Each row is where one point has got to under a steady rotation. How many ticks took it there?
The counts run from 0 to 418.
[ -8 -10 -14 -18  -3  -4   1  22  -4  10   5 -28  21   4   7 -11 -14 -47
  11   2   5   5 -34  18  11   7   5 -26   1  -8  31  -8 -27]	73
[  9   0 -20  -5 -11  -7  -5 -23   6   1  19 -22  19  -1  35  20 -43  15
  14  24  16   2   4 -16  36   8  -7  10  -2   4 -10 -10 -10]	389
[-36   4  -1 -25 -19 -12 -24  12  -3   3  17 -33   3   6   9  11  -2 -20
  -6   6 -11 -19 -40  17  19 -20  21  12 -18   1  15  -2 -24]	62
[  7   1 -12 -14  -2  16   3   9   3  27  35 -32  29   8  17  18 -31 -18
  23 -15  18  25  -3   7  11 -10 -12  10  -6 -13  -8  10  -6]	373
[ 13 -21 -26  -9  24  11   6  12   6  26  12 -12  14 -14  -7  15  -7   3
  20 -29   3  29   5 -12   5 -14   5  21   7  -8 -44   0  11]	283
[-10 -16 -12  13  13 -33 -30   2  12  -9 -31  15 -23 -31  -3  10  15 -14
 -12  13 -18   2   3  15 -17 -16  50   7   8   2  13 -13   0]	155
[ -1 -33 -11 -14  11  15  -1   5  23  13 -31  -4   5  -7 -16   4  -1 -41
  21 -10   8  18   3  14 -27   4  -6  17  34  -6  -9  18  -3]	263
[-15 -27 -29 -10  25   5  -8   9 -14 -33 -43  28 -11 -19 -10   3  -3  -4
  10  -4  -9  -4  -3   0 -26   0  26  -7   8  -4 -28 -21 -20]	144
[ -2   4  26   1  26  22 -22   6   0   8  -4  -6 -25  -9   4 -10  25 -27
 -15 -20 -23   6   7  20  -6  -4  36  14  13  -7  -2  12  22]	171
[  9  11  35   1   4  12 -33 -21   6  20   3 -23  -4   9  44 -19   5 -27
 -26   7 -11 -13   5  23  -2   7  13 -10  15 -12  34   2  -6]	350
[  6 -21 -30   6  20   8   6 -10  13 -14 -16  21  10   0  16  24 -41  14
  18   9  16  18  26 -12   5  26  -9 -10  19  -3 -16 -13  -8]	115
[-16  13   1  -2  23 -20  15  10  -6  25  43   2 -16  14  15  20 -23 -15
  16 -25   6  12  -8  30   8  -9  -1 -21  10  -2  12 -20  13]	194
[-38   2 -19  -6  -6 -33   3   0 -10 -18  13   3 -24   3   1  21   7   1
   6 -11 -11  -1  -8   3   5 -26  46   1 -24   5 -21 -34   3]	315
[ -1  17  21  17   7 -15  -2 -19 -11  25  34  -1 -13  13  39  16 -16   4
 -11   2  -7   3   9   2  38  -1   7  -2   5  11  21 -18   9]	197
[ -4   5  13 -24   9  20 -13  11  -3  29   6 -14   2  15   1 -21  -8 -39
  16 -26   6   8  -3  33  -3   8   7 -12  22 -10   6   6 -11]	354
[ -1 -15 -30   9 -10 -37  -3  10  -8 -29  -3   6   0 -16  -5  31  -4  15
   2  10  -2  19 -10 -24  12 -12  26  -6 -10   2 -19 -30 -14]	135
[ 20   5  10  -2  -2  41 -18 -36  22  10   7   7  10   5  38 -12 -40   3
   4   8  11 -10  35   3   7  29   1  13   8   8 -12   2   0]	381
[ 17  -7 -14  19  43 -16  16  10  -8  20  16  11 -11 -14  22  23  -5  -9
  12 -16  -5  27   5  -6  12 -17   8 -35  13 -13  -7 -30  15]	14
[ 14 -31 -27  -3  24   1   8  20  13  22 -31  -5   3 -16  -2  12 -18 -30
  14  -7  14  20 -15  -2 -16   7   4  -7  34 -10 -13   5  -7]	265
[  2  16  15 -30  -8   9  -6   4 -10 -19  25 -43  27  17  14   6   5 -20
 -11   1  -2   1 -21   4   5   2  35  -8 -20  -6  -9  -4 -21]	59
[-26  11  11 -21  -9   6 -35 -15  -1 -17  18 -17   6   2   4 -16   9   3
 -14  -3 -10 -26   7  12  20  12  49  11 -10  20  14  -5  -6]	50
[ -3   1  -4 -16  22  18  -7  -4   5  32 -10  -2 -13  10  12  -3 -39 -10
  23  -3  10  -2  14  25   3  13 -14 -13  37  -3  36 -10 -14]	367
[ 26   3  33  16  34   3   5  -3  -4  14  24 -28 -20  -7  24  -6  -1 -27
 -10 -26  -5  26  -4   5  -2   4  12 -36  -4  -7  -2 -16   2]	178
[ 19  -5  -1  -1   2  21 -10 -34  14  20   8   1   6 -21  33  26 -40  12
  -7   7   6  13  22 -18  22  -4  -1  24   6   7 -15  10  19]	108
[ 24  -9  10  10  19  21  -1  16  -7 -26  -9 -23  -7 -16 -11 -22  25 -23
   2 -21  -6   6  -9   5 -25   5  41   3   4  -9 -26 -15  -9]	160
[ 12 -17 -27   9  17   9  13  -1  -4  -4  -7   9   8 -21  18  15 -34  15
  20   6  10  24  19 -11   4  28   0 -18   5  -6 -24 -20   4]	116
[ 10  13  30  -7  14  25 -34 -15   1  13  -3 -23  -8   8  34 -33 -12 -30
 -16  -9  -4 -12  11  19 -12  10  19  -9  19  -3  19  11  -4]	351
[  1  -9 -32   9 -13 -22   1  -7  -1 -30  -7   4   5 -24  22  26  -9  21
  -1   9  -8  10 -15 -26  23 -10  26   0 -15   6 -17 -24  -4]	136
[ -1 -21 -23  -2  19  -1 -21  -5  27  32 -16   8 -14 -27  -2  24  -3 -12
   5   3   5  26  16   1  -3 -23   4  24  24  -5  -8  17  12]	274
[ -3  -9  -9   3  -1   6 -22 -15  10  -9 -44  -3   7 -16  16  -8 -13 -15
  -4  19   6 -13  -5  -2 -13  27   4  -3  14  -1  25   1 -21]	247
[-26   1 -20 -32 -20  22   7  11  -4 -18  17 -36  22  29   5  -3 -26 -18
  26 -15  14  -3  -2   4  11  11  10  -2 -17  14 -11 -11 -15]	222
[-17 -13 -28 -39  -9  12 -11  13   5 -17 -33  -9   9  12  -8  -1 -32 -35
  18   1   7 -22  -8  13 -10  24   8  -4   3   6   8  -8 -21]	234
[  6 -18  -9  -9  40  32   3 -18   7   2   2  14 -15 -14  -5   0  -4   7
  14 -24   0   5  44   1  -6  -1  23  16  10   4 -47  -3  16]	292
[ 23  -2   4  -9  -1  18   6   4  -4  20  34 -30  25  19  13   4 -26 -17
   8 -16  21  13   5   3  13   8 -10  -1  -5 -10 -22  -3   5]	372
[ 17  -3   8   3  40  22   1   3  11  13   2   6 -24 -23  -9  -4  21 -10
   6 -31   4  22  29  22 -20  -1  18  10   8  -5 -25   6  11]	9
[  0 -16 -35 -16 -15  14  -1   0   0 -23   7 -24  33  -6   0  13 -15  11
   8   3   7   5  -6 -23  -4  11   4  14 -16   8 -44  -6 -13]	402
[ 21 -14 -16  25  35  12  10 -12  11  16 -29  21 -12 -23  15  15 -13   6
   9   0  12  20  31 -14  -8  10  -7  -1  22 -12 -19   5   2]	278
[  4  -3  -6   6  19 -15   1   7   5  28  11  -7 -20 -26  11  34   5 -15
   8 -14   1  28 -11   3  11 -36   9   5  14  -9  -5  -4  18]	2
[-23   8 -16  -4 -28 -11  -7 -16  -5   0  14  -4   8   4  26  16 -31  10
   0  21  -8  -6 -21  -7  28  11  12   1 -16   3  17 -13 -13]	226
[-18   5 -11 -31  21  18   5   5 -13 -21  35 -10   3  19 -12 -18   0  -2
  22 -22  -5 -10  -4  26 -10  11  33 -12 -20  14 -17 -30   3]	41
[ -1   4 -12  -6  -4   1 -23 -20   3 -24 -23   8  -2 -20 -11   4  21  11
 -11   1 -15  -3  16 -18  -1 -10  49  32 -15  20 -29  11   6]	140
[ -2 -12 -32 -14  -7  23 -18   6   9 -30 -35 -12   5 -11 -15  -5  -5  -5
  15   0   2 -14  11   3 -26   5  24   6  -5   5 -27   3 -17]	413
[ 16   5  23  11  15   2 -10   0 -15 -13 -21 -20   5   4  19 -24   2 -28
 -10  -2 -17 -11  -9   6  -8  20  30 -40   3  -8  20 -24 -16]	339
[-24  19  -1 -12  19  -5   6   4 -25   6  48  -5 -13   7  -7  19  -1  10
   8 -25  -9   8   6  12  16 -30  29   5 -15  14 -20 -17  21]	31
[ 15   7   3  18  26  12  17 -13 -15 -37  -2   4 -19 -14   3 -17   8  21
   8  -2  -8  -4  20   1  -8  12  32 -29  -7   2 -32 -42  -7]	309
[  8   1  25 -12 -20  16 -40 -13  18  25  -3 -32  11  -7  21  -1 -11 -32
 -15   9 -15   4 -12   5   7   3   4  20   4  -3  21  17 -16]	79
[  0 -18 -27   0  22  -5  11  16  -2  13  19  -6 -10 -15 -14  33 -10  -4
  16 -34  -4  44   1 -10  12 -29   5  15  -1   9 -30  -5  14]	284
